Turns, then the turns between two rows, first turn first; the first pair answered:
turn Gor:
9 6 10 -6 -16 -2 -6 -15 -3 4 -14 -11 10 1 -12 7 -11 18 -12 16 10 -7 14 2 4 -3 20 -6 16 -20 8 => 18 -22 6 -19 -27 3 -5 -11 5 -8 13 -9 -7 2 10 7 13 8 -16 14 -1 0 2 4 8 8 -2 5 13 -15 5
-19 -7 18 -3 -1 -15 -3 -2 -6 20 -15 16 -11 -5 13 3 -22 8 -4 -5 9 -4 1 -15 15 4 10 -5 1 5 -12 => -9 -12 25 -7 -9 -13 -4 -6 -10 19 -21 10 -15 -5 10 10 -3 19 -8 -5 5 -7 7 -5 16 -4 11 -11 1 5 -16
-17 2 19 10 -10 8 12 4 2 -9 5 27 3 12 -12 11 2 6 7 -3 4 13 -1 -22 -2 1 8 2 16 -24 -7 => -9 -3 17 3 -15 10 12 1 -1 -3 -1 25 2 11 -19 13 15 15 5 2 8 11 5 -11 -1 -8 9 -5 12 -27 -9
turn tefen:
20 15 -15 6 -14 3 0 -21 -4 5 3 -14 -29 26 17 22 29 -3 5 -2 4 -13 5 -5 7 -14 -9 -4 -25 11 -29 => 19 15 -18 3 -18 2 1 -23 -8 7 3 -12 -26 24 8 23 23 -5 0 1 -2 -16 4 -4 3 -14 -13 -4 -25 10 -27
10 -4 -16 1 1 -11 0 -9 -1 -12 9 -2 -3 -4 -5 9 8 8 -12 7 -9 -3 -1 15 -1 7 0 -5 -5 3 -3 => 9 -1 -16 8 12 -3 1 4 -2 -4 -5 0 -8 0 -7 3 14 10 -5 5 3 -10 -5 6 9 -5 10 -12 -7 -3 -5
-5 3 -6 1 10 3 0 21 18 -9 16 7 3 3 0 -5 -13 0 -19 13 20 6 -11 8 -4 0 -14 -10 -2 -17 19 => -10 15 -3 1 6 14 6 19 12 5 0 0 9 8 -9 -10 -12 7 -13 10 22 1 -2 0 -8 -11 -8 -12 -3 -23 19
turn fizit:
19 -4 15 -13 17 29 -1 23 7 -11 16 -4 -41 7 15 -5 50 -6 9 -21 4 -1 -15 -4 2 8 -32 -14 -2 -6 4 => 13 -13 23 -31 -18 -12 -7 -20 4 -19 32 -8 -8 16 14 -3 11 -17 1 -11 -25 16 -7 8 -14 26 -44 20 7 9 2
15 -15 16 -9 -36 16 0 0 10 9 19 -17 -16 8 11 -11 17 11 1 8 -28 -2 5 -2 -5 -2 -16 7 3 -12 -6 => 10 -11 16 -10 -41 5 1 -13 7 10 5 -17 -5 8 -6 -6 9 21 3 13 -23 -2 10 6 -12 -6 -7 10 0 -11 -5
0 0 7 -20 -21 -21 -7 -28 -3 -6 11 -3 5 9 -1 14 -6 2 -22 6 -11 5 15 19 -13 10 -10 26 -2 -8 -2 => 7 23 5 -9 3 -3 -7 -18 -8 9 -14 -9 -5 5 -24 19 8 25 -25 7 12 -14 21 22 -5 -7 11 -3 -8 -11 -9
turn pulu:
16 -9 3 -6 6 9 -4 0 2 4 0 -10 -16 -13 8 0 29 6 2 -1 -9 -19 2 3 12 -11 -12 -11 -3 -6 -15 => 13 -7 0 -4 8 2 -6 2 1 2 -8 -9 -16 -12 4 5 24 14 -5 7 -13 -23 5 7 14 -11 -4 -17 -3 -4 -14
10 1 12 11 3 3 -1 1 1 3 -13 7 -11 4 8 1 18 14 -8 0 1 -16 4 4 3 1 12 -10 -22 7 -9 => 13 3 2 6 7 -2 -4 0 1 -7 -11 10 -7 4 5 6 16 9 -19 -1 0 -14 6 10 3 6 8 -9 -23 15 -6
-10 2 11 1 -2 8 5 6 -8 6 -8 -5 -1 3 3 -20 -8 1 11 -12 3 -3 -1 -12 4 -4 -7 2 -10 -24 -8 => -8 -1 3 10 2 3 8 0 -9 3 -18 -1 -3 -2 2 -11 -14 9 3 -1 4 -8 0 -9 6 -10 15 0 -8 -21 -11
5 -11 8 5 -4 -2 4 -2 -9 5 -3 0 -9 -10 -11 8 5 23 -12 7 -2 -9 5 7 6 -20 28 -21 -5 1 -8 => 10 5 -4 -1 1 -10 -1 -2 -7 -12 8 1 -5 -5 -20 14 3 13 -22 12 3 -2 9 21 -4 -3 16 -16 -5 6 -1

Each pair is 2 to 4 turns apart.
-10 -2 -3 10 32 2 -1 37 16 5 8 12 -12 -11 28 -18 -10 -13 16 -20 12 1 -20 -15 18 11 -14 5 -15 -11 14 => -9 4 -19 6 46 -19 -4 33 20 -15 12 14 -3 -17 18 0 -18 -16 -3 -9 12 4 -18 5 13 22 -13 4 -14 -3 14 -> pulu then pulu then pulu then pulu
-7 35 1 -12 -2 -9 -1 -16 -7 0 -2 -14 24 19 -26 2 -18 -5 2 -5 5 -1 9 7 -23 12 -2 -3 8 -1 12 => -15 18 14 -1 -17 5 5 -18 -7 23 -7 -15 17 17 -13 -11 -16 4 20 -15 4 -6 8 -13 -15 -8 7 -5 9 -10 6 -> pulu then pulu
-18 43 3 14 10 39 -13 32 -2 22 -19 -7 -14 -3 -15 -29 9 15 40 -9 30 -26 -9 -19 1 -11 -3 1 -3 -20 -9 => 8 21 -19 14 15 0 -16 14 -1 -14 -25 10 -29 -14 -21 2 25 39 -6 18 8 -30 3 31 9 -22 28 -19 -6 11 -27 -> Gor then pulu then pulu
20 -16 -8 -17 3 21 -6 7 -8 11 9 4 -30 -1 -25 -2 48 8 -5 -11 8 -26 -15 22 2 2 -33 -33 -14 -8 -17 => 15 -27 -11 -6 5 15 -3 5 -8 15 -4 9 -31 -9 -23 3 38 20 -8 -4 3 -29 -12 22 7 -10 -11 -38 -15 -5 -24 -> pulu then pulu
-7 -15 13 24 8 5 2 14 13 3 -13 7 -23 -25 8 -4 -5 7 5 -4 12 -19 -2 -13 2 0 13 -13 -8 -20 -13 => -9 10 7 11 1 -28 -4 -11 5 -16 -13 5 -1 -14 -20 11 -22 7 -17 12 0 -14 9 17 -13 17 11 -1 -8 -12 -9 -> fizit then fizit then fizit then pulu
-6 29 7 0 6 35 9 16 -11 30 -22 -16 2 8 -6 -13 12 1 16 -10 28 -9 3 -21 0 -16 -2 4 1 -18 1 => -8 11 13 -18 -25 8 5 -13 -7 14 7 -17 24 16 12 -15 -23 -13 20 -5 -1 16 3 -19 -14 7 -23 29 12 -12 7 -> fizit then fizit
16 -4 9 1 3 18 22 0 -7 4 -7 -2 -29 -1 0 13 29 8 11 7 3 -12 9 -7 -5 -30 24 -16 0 -8 -24 => 20 11 12 -20 4 29 22 2 -12 -6 17 -9 -25 9 -4 9 38 -14 14 -1 7 0 5 -1 -13 -6 -9 -7 0 -16 -12 -> pulu then pulu then pulu then pulu
11 17 -10 -7 -9 -25 -17 -7 -14 -20 -12 -5 26 15 -25 7 -18 -3 2 11 -16 17 5 17 -17 7 9 3 11 7 -5 => 25 13 -10 -7 0 -3 -8 3 -15 -19 -20 -10 4 11 -23 11 19 12 -6 8 -5 0 11 22 -7 -8 15 -24 3 10 -14 -> Gor then fizit
-15 11 -8 9 -10 -29 3 -36 -15 -10 -17 -7 8 -10 -29 16 -32 19 2 11 -11 23 5 19 -2 0 20 9 6 17 11 => 1 31 -27 18 34 4 2 -3 -16 -17 -19 -7 -15 -18 -36 16 3 14 -6 0 19 16 -6 23 7 0 12 -17 -3 9 12 -> fizit then pulu
